Each row is where one point has got to under a steady rotation. How many steps took it there?
The counts run from 0 to 210.
|  -5 | -25 |  -4 |   7 |  15 |   9 |  11 |   2 |  39 |  12 |  -7 | -25 |  14 |   7 | -22 |  20 |  -4 | -35 |  -1 | -10 |  33 |  18 | -13 |  21 |   8 |   1 | -21 | -17 |   0 |   5 |   1 |   0 | -11 |  25 | -35 | -19 | -11 | -31 | -11 | -13 | -17 |  -9 |   2 | -22 |   5 |  28 | : 166
|  -7 | -10 | -11 | -12 |   7 |  52 |  -5 |  15 |   3 |   5 |  16 | -29 | -26 |  28 |   8 |   8 |  -8 | -28 |  17 |  32 |  19 | -26 |  -8 | -23 |  22 | -14 |  17 | -21 |  -4 |  21 |  -9 | -19 |   8 |   5 |   5 |  -1 | -13 | -18 |   1 | -11 |   8 |  -7 |  11 |   2 |   9 |  27 | : 127
|  -9 |  -7 | -11 |  36 |  10 | -28 |  -6 |  26 |  30 |  13 |  15 | -18 |  -1 |  -6 | -26 |   7 |  -7 | -25 |  12 |  18 |   4 | -35 |  25 |  13 |  19 | -10 |  -5 |  17 |  22 |  -6 | -21 |  -8 |   0 |  13 |   9 | -11 | -18 | -14 | -13 |   5 | -18 |  19 |   0 |  -7 |   6 |  40 | : 158
| -26 |   9 | -10 | -23 |  10 |   6 | -21 |  12 |  15 | -18 | -15 | -18 |  14 |   3 |   0 |  34 | -17 |  -2 | -17 |  19 |   8 |  10 |   9 |  -2 | -15 | -13 | -18 |  -6 |   8 |  28 | -21 | -29 |  10 |  46 | -21 |  -8 |  -2 |  -3 |   3 | -10 |  20 | -10 |  16 | -22 |   8 |  14 | : 139
|   4 | -12 |  -7 |   2 |  29 |   0 |   3 | -11 |  43 |  -5 |  -6 | -35 | -11 |  11 |  -4 |  29 |  11 | -40 |  16 |   8 |  20 | -13 |   5 |   9 |   2 |  -5 | -23 |   9 |  16 |  14 | -17 | -22 |   1 |  18 | -17 | -11 |  19 |   2 |  -4 |  -2 | -43 |  23 |  14 | -19 |   0 |  17 | : 161
|   1 | -32 |  16 |   7 |  22 | -16 |   9 |  24 |   8 |   7 | -17 |  -4 |  -4 |   9 | -13 |  30 |  -2 | -21 |  -8 |  -6 |   1 |  -7 |   2 |  26 |  -8 |  -5 | -18 |  19 |   1 |   6 | -13 |   4 |  -9 |  33 | -34 |  -8 | -25 | -13 | -10 |   2 |   2 |   9 |   2 | -42 | -17 |  40 | : 164
|  10 | -37 | -30 | -13 |  -5 |  -6 |   0 |   3 |  29 |   2 | -11 |  -3 | -12 |  -4 |   2 |  43 |  -3 | -26 |  -8 |   5 |   3 |  16 |  -9 |  -9 |  -2 |  24 | -14 | -14 |  23 | -13 | -22 |  13 |   3 |  16 |  -5 |  13 |  -6 | -12 |  13 |  16 |  25 |  33 | -11 | -32 | -23 |  31 | : 88
|   9 | -36 |  -1 | -20 | -25 |  35 |  -1 |  40 | -13 |  -1 |   9 |  21 |  -3 | -23 | -18 |  34 |  11 | -22 |   5 |  16 |  -2 | -18 |   6 |   7 |  19 |  -5 |   9 | -17 |   3 |  -1 |   0 | -19 |  16 |  -5 | -31 |  14 |  30 |  -4 | -15 |  -4 |  -8 |   2 | -14 | -22 | -18 |  18 | : 99
| -19 |  -7 | -35 |  -7 | -18 |  26 |  -9 |  18 |  12 |  14 |   0 | -11 | -10 |   4 | -30 |  37 |   3 | -23 | -16 |   9 |  -1 | -18 |  -6 |   1 |  26 |   3 |  41 | -22 |  12 | -11 |   2 |  -4 |   4 |  28 | -30 | -14 |   8 |  25 |   5 | -14 | -22 |   3 |  19 | -12 |  -5 |   9 | : 105
|  -6 |  -2 | -43 |  19 |  36 |  -4 | -14 |  39 |  15 |  11 |  -1 | -31 |   8 |  32 |  -1 |  17 |   0 | -25 |   2 |  -5 |  15 | -19 |  16 |  -3 |  12 | -13 | -14 |   1 |  16 |  12 | -18 |  -2 |   6 |   1 |   9 | -23 |  13 |   7 |   3 |   6 | -17 |  31 | -11 |  -5 |  14 |  22 | : 156
|  -5 | -18 |   3 | -19 |  10 |  23 |  -9 |  33 | -35 |   2 |  18 |   2 | -29 |   1 |   0 |  10 | -24 |  -7 |  10 |  43 |   5 | -28 |  -1 | -10 |   4 | -21 |   9 |   5 |   2 |   7 |   0 | -32 |   3 |  -9 |   1 | -10 | -11 |  -1 | -11 |   1 |  21 |   1 |  -2 | -39 |  19 |  20 | : 125
|   6 |  -7 |  15 |   4 |  23 |  -6 |  -3 |   8 |  44 |   7 | -14 | -19 | -12 |   4 |  -2 |  28 |   5 | -29 |  28 |  -3 |  24 | -19 |   1 |  14 | -10 |  -1 | -38 |  16 |  21 |  15 | -14 | -14 |  -8 |  25 |  -5 |  -2 |   0 | -18 | -10 |  -8 | -43 |   8 |   1 | -20 |  -5 |  18 | : 162
|  24 |  -5 | -28 |   8 |   2 |  47 |   7 |  40 |   4 |  -7 | -28 |  -7 | -14 |  -3 | -15 |  11 | -19 | -34 |  26 | -26 |   5 |   0 |  26 |  -1 |   0 | -16 |   6 |  -1 | -15 |   8 |  11 |  -2 |   3 |  15 |  -5 |   4 |   7 |   1 |  18 | -10 |   0 |  21 |   2 | -33 |  -7 |  11 | : 177
|   6 | -28 | -20 |  -1 |  29 |   8 |   3 |   6 | -17 |  27 |   2 |  -6 |  -1 |  -8 | -32 |   9 | -32 |   5 | -13 |   0 |   9 |  19 |  -7 |  24 |   1 |  -3 | -21 |  -8 |  15 | -10 | -15 |  -9 |  19 |   2 | -29 |   6 | -15 | -31 | -18 |   6 |  30 | -21 |  11 | -36 |   5 |  29 | : 65
|  32 |  -9 | -12 |  13 | -12 |  38 | -24 |  12 |   7 |   3 |  -3 |  -2 |  -9 |  13 | -33 |   1 |   0 |  -8 |  45 |  21 |   2 |   4 |  17 |  11 |  -2 |   0 |   1 |  -2 |  21 |  13 |  -9 | -12 |  19 |  21 |   8 |  26 |  28 | -41 | -10 | -12 |  18 |  -3 |  -5 | -29 |  -1 |   0 | : 73
|  24 | -11 | -18 |   4 |  -5 |  46 |  -1 | -14 |  16 |   2 |  -9 | -13 |  -1 |  14 | -46 |  -7 | -12 |  -7 |  40 |  27 |  13 |   7 |  12 |   4 |   4 |  -3 |   7 | -14 |  16 |  12 | -11 | -14 |   1 |  13 |  -2 |   9 |  26 | -29 |   1 |  14 |  20 |  -1 |  -4 | -35 |  -5 |   6 | : 72
|  21 |  10 | -15 |  36 | -19 |  14 |   5 |  36 | -16 | -26 | -20 | -17 |  13 |  -4 | -32 |  -2 |  -9 | -13 |  17 |   5 |  15 |  10 | -10 |  29 |  -4 | -13 | -10 | -12 |   9 |  -5 | -14 |  -5 |   5 |  17 | -14 |   7 |  10 |  -8 |  -1 |   4 | -12 |  17 |  -8 | -53 |  -6 |  -2 | : 173
|  11 |  17 | -30 |  23 |  34 |  25 |  -6 |  37 |   3 |  26 | -14 | -21 | -26 | -10 |   8 |   7 | -19 |  -7 |   8 | -20 |   8 | -20 |  21 |  -9 |   5 | -20 |   4 |   9 |  13 |  -2 |  -3 | -26 |   8 |   4 |  14 |   7 | -31 |  13 |   6 | -12 |  -1 |  20 |  23 | -22 |  -7 |  27 | : 53
| -21 | -19 | -16 | -38 |   1 |  36 | -23 |  26 |   8 |  23 |  12 |  10 | -35 |  14 | -11 |  33 |  -9 |  -3 |   1 |  22 | -12 | -26 |  15 | -18 |   9 | -16 |   9 |   1 |   9 |  25 |  -8 | -16 |  15 |   8 |  -5 |  -3 |  13 | -13 | -11 |   1 |  23 |  -7 |   8 |   3 |   5 |  15 | : 0
|  14 |  18 | -25 |  26 |  30 |  29 | -17 |  35 |   5 |  19 |  -4 | -23 | -16 | -23 |   2 |   2 | -26 | -20 |  21 | -16 |  16 |  -7 |  19 |   3 |   7 | -11 |   1 |  10 |  10 |  -5 |  16 | -21 |  20 |   5 |  21 |  -2 | -10 |  -1 |  -2 | -25 |  -4 |   4 |  19 | -23 |  19 |  21 | : 52
|   7 | -19 | -21 | -10 |  18 |  45 |  -9 |  20 |  30 |  22 |  -9 |  13 |   6 |   8 | -24 |   8 |  -3 |  -4 |  27 |  -7 |   5 |  -7 |  47 |  -3 |  21 |   9 |  21 |   2 |  18 |   6 |  22 |  -6 |   7 |  17 |  -4 |   3 |  11 |  -9 |  10 | -11 |  26 |  -8 | -14 | -10 |  -5 |  24 | : 77
|   6 | -34 | -11 |   7 |  27 |  11 |  -3 |  45 |   8 |  11 |   6 | -19 |   8 |  26 |   4 |  26 |  -2 | -34 | -14 | -11 |   2 | -25 |   3 |  -5 |  23 |  -7 |  20 |  -8 | -11 |  15 |  -9 |  -6 |   4 |  -4 |  -5 | -10 |  -9 | -10 | -13 |  -1 | -17 |  21 |  -2 |   9 |   3 |  48 | : 27
|  13 |  21 | -14 |  19 |  -1 |  40 |  -5 |  20 |   3 |  -9 |  -9 | -17 |  11 |  -1 |  -9 |  -1 | -18 |  14 |  35 |  -3 |  23 |  -4 |   0 |  22 |   0 | -32 | -18 | -26 | -10 |  17 |   4 | -25 |  -1 | -14 |  -9 |  -8 |  15 |   5 |   3 | -11 | -35 |  12 | -15 | -43 |  13 |  13 | : 46
|  12 | -38 |   0 |  -7 |  -5 |   1 |  -1 |  22 |  31 | -11 |  25 |   5 |   0 |  20 |  -7 |  11 | -17 |  -7 |  18 |  38 |  -9 | -25 |  19 |  -9 |  16 | -24 |   2 |  -6 | -18 |  17 |  12 | -24 | -10 | -17 |  12 |  -2 |   0 |  -1 |  -8 |  -9 | -20 |  41 | -16 | -25 |  11 |  29 | : 21
| -19 | -12 | -22 | -41 |  13 |  28 |   0 |  32 |   7 |   0 |  13 |  24 |   4 |  -8 |  -3 |  39 | -27 |  10 |  -7 | -14 |  21 |  10 | -24 |  -5 |   0 |  -2 |  -2 | -33 | -20 |  -3 |   6 |  -7 | -19 |   7 |  -3 |  13 |  -8 |   4 |   5 | -10 |   8 |   3 | -14 | -13 |  30 |  20 | : 116
| -13 |  -6 |   5 | -18 |  11 |   6 | -28 | -11 |  27 |  -9 |   4 | -27 |   4 |  12 | -18 |  23 | -43 |  20 |  -4 |  22 |   0 | -25 | -14 |   0 |   4 |   1 |   3 |  15 |  19 |  35 | -16 | -16 |   6 |  17 |  -4 |   8 | -18 | -10 |  -1 |  12 | -24 |  -4 |   1 | -14 |  14 |  37 | : 136
|   4 |  -7 | -30 | -15 |  35 |  19 |   7 | -12 |   5 |  17 |  -7 | -10 | -30 | -21 |  -3 |  18 | -40 | -15 |  -9 |   2 |  21 |   6 | -13 |   1 |   1 |   8 | -28 |   0 |  29 | -17 |  11 |  11 |   9 |   5 | -16 |   6 | -40 |  -8 |  20 |  11 |  -7 |  -3 |   0 | -36 |   1 |  27 | : 191
|  11 |  14 | -37 |  -2 |  17 |  31 | -28 |  23 |   3 |  12 |  -9 |   0 |  17 |   0 | -21 |  11 | -13 |   9 |  -6 |  10 |   3 | -21 |  26 |  -6 |  22 |  18 |  29 |  -4 |  53 | -18 |   6 | -16 |  21 |  18 |   2 |  20 |   0 |  15 |   8 | -15 |   6 |  -3 |  -1 | -13 | -11 |   9 | : 207
|   8 |   5 |   1 |  24 |   2 |  17 |  21 |  34 |   7 | -10 |   9 |   5 |  34 |  -6 | -45 |  -2 | -33 |   5 |  14 |  -3 |  13 |   1 |   6 |  21 |  11 | -24 |  13 | -19 | -27 |  -9 |   2 | -11 | -18 |  12 |  -4 |  19 | -31 | -22 |  -1 | -11 | -17 |   5 |   5 | -29 |   6 |  27 | : 43
|  15 | -25 | -22 |   2 |  11 |  11 |   3 |  23 | -23 | -15 |  13 |  10 |   0 |  31 | -19 |  18 |   2 | -20 |   3 |  32 |   6 |  -7 | -28 |  19 |  16 |  12 |  -9 | -11 |  19 | -13 |  10 |  20 |  -4 |   2 | -17 |  11 |  12 |   2 |  -6 |  -2 | -24 |  23 | -33 | -36 |   3 |  -6 | : 96
|  13 | -21 | -16 |  21 |  24 |   3 | -25 |  36 |  -2 | -21 |  -3 | -18 |  20 |  17 |   9 |   2 | -29 | -19 |  12 |  16 |  12 |   7 |  23 |   1 |  13 |  -7 |  -7 |   7 |  -2 |  22 |  17 | -12 |  18 |  -4 |   8 |  -7 |   8 |  -8 | -10 | -26 |  -4 |  20 | -23 | -31 |  27 |  24 | : 151
|  13 | -25 |  -7 | -20 |   9 | -18 | -22 |  10 |  25 |  26 | -12 |  -3 |  -6 | -21 |  -9 |  36 |  -8 |  -2 |   2 |   0 |  14 |  -5 |   1 |   6 | -14 |  25 | -11 |  -1 |  39 | -15 |   4 | -14 |   1 |   3 |   9 |   3 |  17 |  12 |  -6 |  13 |   5 |  10 | -22 | -51 |   4 |  25 | : 86
| -23 |  -8 | -19 | -29 |  22 |  25 | -28 |  29 |  -4 |  14 |   4 |   1 | -25 |  33 |  -7 |  34 |  -8 | -18 |  -3 |  23 |  -4 | -24 |   7 | -11 |  11 |   1 |  13 |   9 |   6 |  17 |  -1 |  -6 |  12 |  25 |  -3 | -12 |  19 |  -3 |  -6 |  -6 |  25 |  -6 |   5 |   1 |  24 |   4 | : 1
| -14 |   5 | -32 |   6 |  -1 |  -1 |   6 |   1 |  37 | -23 |  10 |  -4 |  28 |  24 | -14 |  21 | -24 |   6 |   2 |  28 |  -7 |  23 |  17 |  -3 |   4 | -26 | -21 | -24 | -10 |  12 | -21 | -19 | -11 |  32 | -13 |  12 |  -8 | -15 |   6 | -17 |   6 |  25 |  11 | -20 |   9 |  12 | : 144
|   3 |   5 |  -8 |  21 |  13 |  17 |   2 |  23 |   6 |   4 |  -5 | -16 |   7 |  42 | -23 |  10 | -29 |   4 |  -7 |  -4 |  17 |  16 | -24 |  22 |  -5 | -19 | -26 | -21 | -18 |   2 |   8 |   0 | -28 |  18 | -18 |  -9 | -24 |  -5 |  -1 | -25 | -28 |   6 |   0 | -40 |  10 |   9 | : 41
|  -5 | -32 | -35 | -13 | -16 |  -5 |  -5 |   0 |  40 |   8 |   7 |  12 | -27 |  -1 |  -1 |  42 |  -5 | -25 |  -2 |  15 |   5 |  25 |  -2 |  -2 |   5 |  15 | -25 | -18 |  17 | -14 |  -8 |  13 |  -4 |  20 | -11 |  11 |  -3 | -22 |   1 | -13 |  19 |  20 | -16 | -23 |  -7 |  15 | : 89
| -13 |   9 | -15 |   0 |  29 |  18 |  -6 |   0 |   4 |  -2 | -11 |  -7 | -15 |  -5 |  -3 |   7 | -22 |  -1 |  12 |   1 |  34 |  10 |  -5 |  16 |  -1 |   4 | -51 |   4 |  33 |   7 | -21 |   8 |   8 |  23 | -19 |   8 | -27 | -30 |   7 |   4 |   8 | -22 | -21 | -26 |  -1 |  21 | : 63
